Families of rows that turns and mirrors carry onto each other, the same ones carrying the whole set onto itself: the rest of each named row's family, in list order
5 families of 6 rows
Relar: [ -9   8 -27  -6   3  -7   7  14  -5  10   8  -6   3  15   6   6   6  -5
   5  -2]
zav: [ -7   9 -14   1  -3 -20   3  12 -22  27   4  14   0   4  -2   8 -13  13
  20   9]
tul: [ -1  -1 -15 -18   2  10  -3   4 -15  19  -6   5   8  -3   8   1   2 -14
  19 -10]
nila: [ 11   9  -8  -5   5 -16  11  10 -12  15  15   8  11   9   8 -12   5  -6
  31   3]
daf: [-11  10 -14 -15   6  -5  -4 -11 -25  17   3  15  -8   8  -2  -4 -13   5
   9  -9]
Kilum: [  0   8  -7   3  -4 -16   5  17 -23  28   7  17  -2   3   1   8 -12  10
  20   3]
rok: [ -1  22 -12 -18  -2  -7   8   6 -11  10   9  29   2  -3  10   1  -6  -5
  31 -12]
Kosif: [ -1  19  -9 -20   1  -8   9   3  -8   6   9  31   3   1   8   3  -5  -3
  27 -11]
bem: [ -7   7 -33  -7   3  -6   5  11  -9  12   5  -7   4  14   4   7   6  -3
   7   0]
kato: [  0  -1 -14 -17  -2   9  -2   7  -8  15  -5   1   5  -2   8   2   2 -13
  19 -10]
vir: [ 11   9 -13  -2   9 -14  13   7 -14  14  14   7  15   7   7 -14   2  -6
  26   8]
lefo: [ -3  -2 -17 -19   2  10  -4   9 -12  15  -6   8  10  -6   5   0   0 -12
  21  -8]
Vese: [ 12   5 -12  -8  11 -13  14   8 -14  14  11   9  15   9  14 -14   6  -7
  23   2]
Duku: [  8   5  -7  -5   6 -17  12  12 -11  15  14   9  10   9  10 -17   0  -7
  28   5]
sobe: [ -2  21 -10 -19  -3  -8   8   6  -8   6  10  30   4  -1   7  -5  -6  -2
  31  -6]
Gik: [ -9   7  -8 -14   6  -6  -3  -6 -27  19  -1   6 -10  12  -2  -3  -7   6
   7 -10]
somos: [ -9   4 -12   3  -3 -17   5  15 -19  27   5  17   4   3  -2   8 -12  11
  15   8]
manu: [ -5   7 -11   1  -3 -18   7  14 -25  29   8  13   5   6   1  12  -9  11
  20   6]
kuzup: [ -6   9 -31  -5   8  -8   5  12 -10  13  10  -6   0  16   8   5   3  -5
   8  -1]
det: [-11   6  -9 -15   4  -3  -5  -9 -25  15   1  12  -9  11  -2  -5 -14   4
  12  -7]
vofaf: [ -1  -3 -15 -17  -3   5   0   5 -12  17  -9   2   8  -3   4   3   3 -15
  19 -11]
luni: [-10  10 -32  -4   6  -7   5  14  -8  12   9  -9  -1  12   5   7   2  -2
  13  -1]
val: [ -7  10 -16   2  -1 -17   3  16 -23  29   8  16   3   5   2  12  -9   9
  16   8]
tanap: [ -2  21 -12 -17  -5 -10  10   6  -9   7   9  28   2  -1   4  -2  -2  -4
  32 -11]
git: [ 11   7 -11  -1   8 -14   8  11 -16  18  15   9  12   7  11 -14   2  -8
  28   6]
Sozut: [-14  12 -33  -5   5  -2   4  14 -10  13   4  -2  -3  12   4   4   2  -2
   7   3]
Nanur: [-13   9 -11 -16   5 -11  -1 -10 -24  18  -1  13  -5   8  -7  -5 -11   6
  11  -6]
lise: [  2   1 -20 -15  -1   8   0  12 -11  16  -8   5   5  -6   6  -2  -1 -16
  25  -6]
nik: [ -2  21 -15 -15   0  -9  12   1 -13   9   9  35   4   1   6   0  -1   2
  26  -7]
Guf: [-12   6 -10 -18   5  -7  -2  -9 -22  19   1  14  -6   9  -3  -2 -12  10
   8  -6]

Same family as kato: zav, nila, bem, sobe, Guf
Same family as vofaf: Relar, Duku, somos, tanap, Nanur
Same family as tul: daf, rok, kuzup, val, git
Same family as lefo: Kosif, vir, manu, det, luni

Families of rows that turns and mirrors carry onto each other, the same ones carrying the whole set onto itself: the rest of each named row's family, in list order
4 families of 8 rows
Tuz: [ 17  -2  -7  14  20   8  -9   4   1  14  -3 -20]
fomu: [-2 -8 -3 12  3  4 11  8  0  9 -1 10]
Venag: [  5  -7   6  10  12   2   7  19   9   9   2 -10]
gemi: [  8   0  -8   2  24  10 -12   7   4  16   2 -17]
zugu: [ 4 -6  2  7 14 -5  1 16 15  9 -1 -4]
Fenu: [  8  -4 -16  22  20   1  -1  11  -4  12  -1 -16]
Tof: [-11  -6   4  -1   2   5   4   8   7  14   9  -4]
Kepat: [  6  -5 -11  17  21   1   6  18  -1   8  -2  -8]
tomu: [ 13  -5  -1  13  20   5  -2  16   8  12   0 -17]
zitu: [  4  -5 -17  23   2   5  -8  -9  -7  20   0 -10]
Kazo: [-7 -7  5  7 -7  3  9 -1 -4  8  4 -2]
Tam: [-13  -4   1  -2  -4   6   0  -3  -1  15   9  -5]
Nisek: [ -7  -4  -5   7  -8  -6  -3 -13  -4  10   3  -6]
lati: [ -3  -5  -1   7  -7   5   1 -13 -11  10   2  -5]
Zigim: [  0  -7 -12  19  -6   6  -3 -10  -6  19   1   1]
Tenaf: [ 1 -7 -5 13 14  2 11 17  1  7 -1  3]
gilaz: [ 10   0 -14   9  13  -2 -14 -11  -5  11  -4 -15]
Lopip: [  6   1 -12   1  18  11 -15  -5  -4  16   2 -18]
Tiri: [-4 -7  5  7  1 -7  5 10 12  9  3  0]
zimun: [ 14  -2 -10  13  11   9 -12 -10  -7  14  -3 -17]
Sosan: [-4 -9  8  8  1  1 12 12  4  7  4 -4]
rizo: [ 14  -1 -12   9  22  -2 -12   1   3   9  -5 -15]
Vomal: [-4 -5  4  0 13  6  1 16 12 14  7 -7]
paf: [ -1   0 -11   1   8  10 -12 -12  -9  16   5 -15]
dab: [-9 -7  1  7 -7 -7  3 -2  4 10  4 -1]
nogep: [  1  -1 -12   8   1  -3 -10 -17  -8  11  -1 -11]
Fadi: [  4  -2  -1   1  22   8  -5  15  10  15   4 -12]
lal: [ -9  -2  -6  -1  -1   8  -6 -12  -8  16   8 -10]
Gevo: [-2 -8 -6 15 -5  6  5 -3 -3 14  0  9]
peba: [ 12  -3  -4   9  22  -3  -6  12  11   9  -4 -10]
rovat: [  6  -3  -8  10   0   8  -7 -17 -12  13  -1 -11]
sud: [  7  -4 -19  24  13   3  -7   0  -7  17   0 -17]

Same family as Venag: Tuz, tomu, Kazo, lati, zimun, Sosan, rovat
Same family as paf: gemi, Tof, Tam, Lopip, Vomal, Fadi, lal

Families of rows that turns and mirrors carry onto each other, the same ones carrying the whole set onto itself: the rest of each named row's family, in list order
7 families of 4 rows
gagol: [ -7  -3  23   5   8   2 -18   0]
Mego: [ -5  -4  25   6   9   1 -16   1]
Nifav: [  4 -19   9   7  15 -20 -13 -22]
sefo: [ -9  -5  25   4   9   1 -19   0]
nid: [  6 -18   7   8  16 -21 -15 -20]
nida: [  5  -1  16  15  18 -10 -16   3]
popig: [ -7  -3  24   7   8   1 -18   2]
nani: [  5   1  17  14  18  -8 -16   2]
mufin: [ -6 -22  15  -1   5 -10 -14 -23]
bulip: [ -4  -3  23   4   9   1 -17   3]
tesu: [ -8  -3  24   5  12   2 -18   0]
depop: [  4   0  19  15  18  -9 -15   3]
vakar: [ -8  -3  25   3  11   1 -19   0]
tepit: [  5  -1  18  13  19 -11 -16   3]
kapi: [ -8 -20  16  -2   5 -11 -16 -23]
kup: [ -4 -22  16  -2   5 -11 -18 -22]
Tepu: [  6   0  18  12  20 -11 -16   2]
sugek: [  3 -19   9   8  15 -21 -16 -22]
nage: [ -9 -22  14   0   4  -8 -17 -22]
kufa: [  6 -19   8   8  16 -21 -15 -19]
vul: [  5 -19  10   8  15 -23 -15 -20]
Leri: [ -8 -20  15  -1   6  -9 -17 -23]
gusi: [  7 -20  10   8  16 -21 -15 -18]
pozuf: [ -7 -21  16  -1   5 -12 -16 -22]
Nezop: [  7  -4  19  13  19 -10 -15   4]
mog: [  2   0  17  14  19  -9 -17   4]
tepok: [  3 -17   9   7  14 -22 -14 -22]
kegun: [ -9 -21  15  -2   8  -8 -17 -24]

Same family as bulip: kup, sugek, mog

Families of rows that turns and mirrors carry onto each other, the same ones carrying the whole set onto itself: the rest of each named row's family, in list order
5 families of 8 rows
romov: [ -3   8   6  22 -18   9  16  -6   1  -4 -11  12  -4   0  13 -12]
bubok: [ 16   8  -1  14   6  -6 -13  -2  -9  11  -3  10   0   3   2  -8]
raf: [  9   0   0   5  -3  -7  -6   3  11  21  -8  18   7  -6   4 -13]
Bik: [  6  10   6  20 -24  13  14  -5   1  -1  -5  12 -13   1  12 -17]
laba: [  4   9  -1   7  11   1 -15   2   0  18 -12  12   0  -2   9  -9]
fabe: [ 20   2   4  13  -8  -4  -8   2   6  18  -8  24   5  -6  -3 -14]
Nav: [ 13  19   1  15 -15  13   8  10   4  -7  -5  -3  -5   4  13 -12]
Popeg: [ 10  20   8  15 -18  13   7  10   1   1  -2   4 -16   4  16 -14]
kun: [ 17  16  -2  16 -10  17  12  15   6   0  -5   1  -9  -3  17 -11]
mimor: [ 14   4  -3  11  11   3 -11   3  -6  18   0  11   5   2  10 -12]
Zit: [ 12   7   5  19 -17  12  19  -5   2  -3 -12  12  -5 -10  13 -14]
Sabe: [  5   9   5  19 -24  14  11   1   2  -6 -14   9  -4  -6   7 -17]
Pivev: [  4   9   2  17 -23  20  11  -2   3   1  -7  11 -15   1  11 -17]
Lugi: [ 15  14  10  20 -10   9  12  13  -1  -1  -5  -4  -9  -1  18 -10]
kabo: [  7   8  11  13 -20  11  15  -5   1  -5  -8  12 -11   6  11 -12]
Zaba: [  7  -5   8  15  -3  -7  -6   4   5  24  -8  13   7   1   2 -12]
sugim: [ 15   5  -2  13  11   1 -10   2  -5  17   1  12   6   2  10 -13]
Belev: [ 12  -3   9   9  -3   1  -9   2   1  21  -9  23   7  -7   5 -17]
fisu: [  2   5  -8  12  11   4 -12  -1  -3  15  -4  15  -3   7   6 -13]
med: [  5   3   6  15 -17  19  13  -1  -1   1 -17   6 -11 -10  11 -13]
zagu: [ -6   7  -2  16 -17  20  12  -2   4  -1 -13  11  -8  -2  12 -12]
ser: [  5  15   6  22 -16  14   6  17  -2  -1  -5   5 -16   3  13 -15]
Vavi: [  9  22   3  16 -14  11  11  16  13   0  -3   7  -4   4  18  -9]
finud: [ 13  22   3  15 -17  14   9   8   6  -1   0   8 -14   4  17 -15]
pokon: [ 12   4   5   7  -3   0  -7   8  14  21  -6  27   4   1   3 -17]
dapi: [  4   5  -9  10   8  -5 -12   3   0  18  -5   9   2  -3   8 -11]
peb: [  4  17  11  15 -14  10   8  17   6   2  -6   0  -9   6  16  -9]
lisip: [  6   6  -6  13   7 -11  -9   0  -1  16  -3  12   5  -3   8 -10]
zuzu: [  4   9   3  18 -25  16  10   1   3  -5 -15   9  -5  -6   8 -17]
kepod: [ 14  -3   7  10  -8   1 -13   6   1  21 -12  17   0  -5  -5 -14]
Giv: [  5   8   2   8 -18  21  13  -1   6  -2 -10  13 -12   4  10 -13]
lobu: [ 11  20   0  24 -16  12  11  14   5  -4  -1  13 -11   2  15 -16]
tanem: [ 12  19   2  15 -15  14   7  11   2  -7  -6  -4  -6   4  13 -11]
Tol: [  9  -3  -3  13  -1   0  -5   4  13  24  -7  18   9  -2   3 -12]
visez: [  7  -2   5   5  -3  -9  -8   4   6  23 -10  14   5  -5   4 -12]
kova: [  9  12   0  12   9  -9 -10  -2   1  14  -7  17   6  -2  11  -8]
rada: [  8   0  15   9  -4  -4  -9   8   6  23  -8  20   1   3   2 -16]
sogep: [ 16   8 -12  10   8   4 -13   1  -2  13  -4  13   0   1   2  -9]
Vudas: [  6   8  -3  17  10  -6  -8  -5  -4  11  -1  19   2   8   7 -12]
regu: [ 13  -2   7   9  -2   2  -9   2   2  21  -9  24   7  -8   5 -17]

Same family as dapi: raf, Bik, Popeg, Pivev, finud, lisip, visez
Same family as sogep: bubok, fabe, kun, Zit, Lugi, med, kepod
Same family as ser: laba, kabo, Zaba, Giv, lobu, Tol, kova
Same family as Nav: mimor, Sabe, sugim, Belev, zuzu, tanem, regu

Families of rows that turns and mirrors carry onto each other, the same ones carrying the whole set onto itself: the rest of each named row's family, in list order
5 families of 8 rows
Popi: [-20 -24  -8  11   5  16  -5  29   2  20   1   3  -3   0  13 -20  -1  -8
   0 -25   7   2   6  -4  10]
peko: [ -7 -15 -16   6  11   2 -10  37   0  19   8   1   0  -6  17 -17  -6  -2
   0 -15   6 -11  -9   2   1]
tolof: [ -6 -16 -10   8  -1   6 -10  31  -7   7  11   7  -2 -16   8  -8  -8  -9
  17  -7   7 -14 -10   1   4]
lesip: [ -9 -14   1  11  -4  -7 -10  16   2   5  -5   3   2   4 -16  -9   1 -33
  -5 -13  17  14   5  -2   5]
fike: [ -9 -13  11   7   1   0 -12  29  -7  14 -12   6  11   6 -12 -14  -6 -18
  -9 -19  11  21   6   9   9]
difar: [-18 -17  -1  12   7   0 -15  24  -3  11 -13  -9   8  10  -8 -17  -1 -21
 -13 -22   5  13   1  11  15]
ridov: [-17  -7   0   9  -2  -3  -9  25   1  14 -22   1   5  14 -10 -17   1 -11
  -2 -24   4  11   8   6   7]
porir: [-14 -21 -13  13   8   7  -9  36 -10  14   8   2   1  -3  16 -23  -6   4
   1 -15   4  -5   4  11   6]
Gener: [ -5 -18   3   6  12   6 -19  25 -13   7  -5   6   4   6  -7 -14   3 -10
  -1 -29  -5  11  -3   7  15]
div: [ -4 -16  -8  13   0  -4  -9  32  -6   6  12  16  -5 -14  10 -15  -4  -4
   5  -7  11 -13  -2  -2  -5]
suta: [ -2  -5  -3  12  -5 -17 -11  28  -1  -1  -7   5   7  -5  -5 -10 -10 -14
  -6   2  15   2 -16   7  -1]
Ponan: [ -8 -18  -7   7  15  -3  -7  19  -6  11  -5  -3  -5   7  -5 -12   5  -3
   7 -31  -4   4   0  13   6]
tef: [-10  -6  -5   5 -12   5 -11  27   5  12   5   2  13  -3   6 -11 -13 -21
  -2   7  19   0  -1   6  -7]
diba: [ -8 -14   3   8   2 -12  -1  11   3   1 -10   8   0   4 -14  -8  -1 -17
   4 -12  12  18   2   9  -2]
Peses: [-16 -20  -6   5  12  -4 -13  17 -14  11  -6  -1  -4  -2  -5 -19   1  -8
   0 -30  -2  15   1   9  12]
Das: [ -5 -22   4  14   1  14  -5  31  -4  20   6   7  -3  -4   4 -15   3  -9
   9 -31   1   9   3   3  13]
rupub: [-14 -17  -6   8 -11   3  -4  30  -1   9   4   8   6 -14   5 -10 -18 -15
  10   8  22   1  -3   7   1]
dalor: [ -6 -18   2   2  12   6 -18  15  -8  15   3   0  -1  -3  -1 -12   8 -17
   1 -31  -7   6  -3   4   5]
zofa: [-13 -13  -4   5  -1   6  -9  17   0   6  16  12   2 -15  12 -11  -7 -17
  11  -4   9 -10  -6  -1  -5]
romi: [-12 -14  -2   9  -6  -7  -9  12  -3  -6 -11   8   2  -1 -13 -10  -4 -20
   0  -7  14  20  -4   1   6]
Vodak: [-11 -14 -10  17 -12   3  -5  30   1  -3   4  11   6  -3   9 -14 -11  -8
   2   9  21   0  -3   4  -1]
luga: [-10 -15   7   5   3  -4  -6  17 -10  -4  -1   8   9   0 -16  -2 -11 -22
  -1  -8  17  15  -2   5   3]
Zan: [-17 -18   0   9  -2  21  -8  25   1  23   7   2   1  -4  13 -19   0 -13
   5 -25   3   3   8   1   7]
Mosu: [ -7 -12   9   5  -5   3 -10  11   0   5   0   5   6   2 -12  -5  -2 -31
  -3 -13  13  17   2   1  -1]
vuba: [ -8 -20 -11   8  -1  12 -17  38  -4  21   0   6   1  -8  13 -23  -4  -2
   9 -13  -1  -4  -2   9  11]
Pok: [-12 -14  -6  13   4  -8   1  24   1   3   6  11  -3 -10   7 -11  -6  -4
  14  -7  10 -17  -5   7  -8]
kevi: [-11 -13  -9   9  -9  -3  -3  26   8   5  -7  13   4   3   2 -13  -8 -10
   6   8  22  -1   6   6 -10]
nabup: [-12  -6   0  10  -5  -4  -9  26  -6  13 -16  -8   4   5 -14 -11  -6 -15
  -9 -24   9  19   0   4  10]
pimab: [-10  -5   2   2   3  -8 -20  15  -4  -2   0   4  15  -3  -5  -9  -9 -24
  -5   1   7   0 -13  10  -2]
lat: [-11  -9  -6   9   5 -18 -14  17  -1  -4   1   5  12  -1  -9 -14  -7 -25
  -3   2  13   3 -12   9   4]
baz: [ -8  -5 -14   9  -8  -5  -8  33   8   8   6   4  11   1   3 -13 -12 -18
  -1   6  22  -1  -4   1  -1]
petu: [-13 -16 -18   8   3   5  -9  35  -2  15  -3   0   0   5  11 -18  -4   4
   9 -10   4 -14   5  11  -1]
Nugot: [-19 -19  -3  13   1   4   1  26   1  21  -2   9  -8  -2   5 -20   3  -4
  13 -27   4  -1  13   2   2]
dipok: [ -7 -24   0   7  16   0 -13  20  -5  17  -3   0  -8  -3  -3 -14   7 -16
  -3 -34   0   5  -2   1   8]
Zakor: [-15  -9   6   6   2   8 -19  22  -2  16 -10  -5  14   8  -3 -16  -3 -21
 -12 -21   1  15   1  12   9]
Mifim: [-11  -2  -3   9   2 -15  -8  23   0  -4 -13   3  10   8  -8  -7  -9 -11
   0  -3  11  -4 -10  10  -3]
valeb: [ -7 -14 -11   3   4  10 -19  33  -2  21   8  -1   6  -8  17 -17  -5  -7
   2 -11  -1 -11  -6  10   0]
nak: [-13 -18  -5  11   2   8  -5  31 -11  21   3   3  -9  -3   3 -16   1  -5
   2 -33   6   3  13  -5   8]
Zufu: [-13 -16 -13   7   3  -1  -4  22   4   5  15  17   1 -12  13 -17  -7 -12
  10  -2  15  -6  -6  -5   0]
kataz: [-11  -7  -3   0  -2  -8 -18  30  -9   2  -6   6  12  -6  -8  -6 -17 -18
  -2   5  17  -2  -8   6   0]

Same family as tolof: fike, Gener, Das, rupub, luga, vuba, kataz
Same family as nak: porir, div, suta, Peses, romi, Vodak, nabup
Same family as dipok: Popi, peko, lesip, difar, lat, baz, Zufu

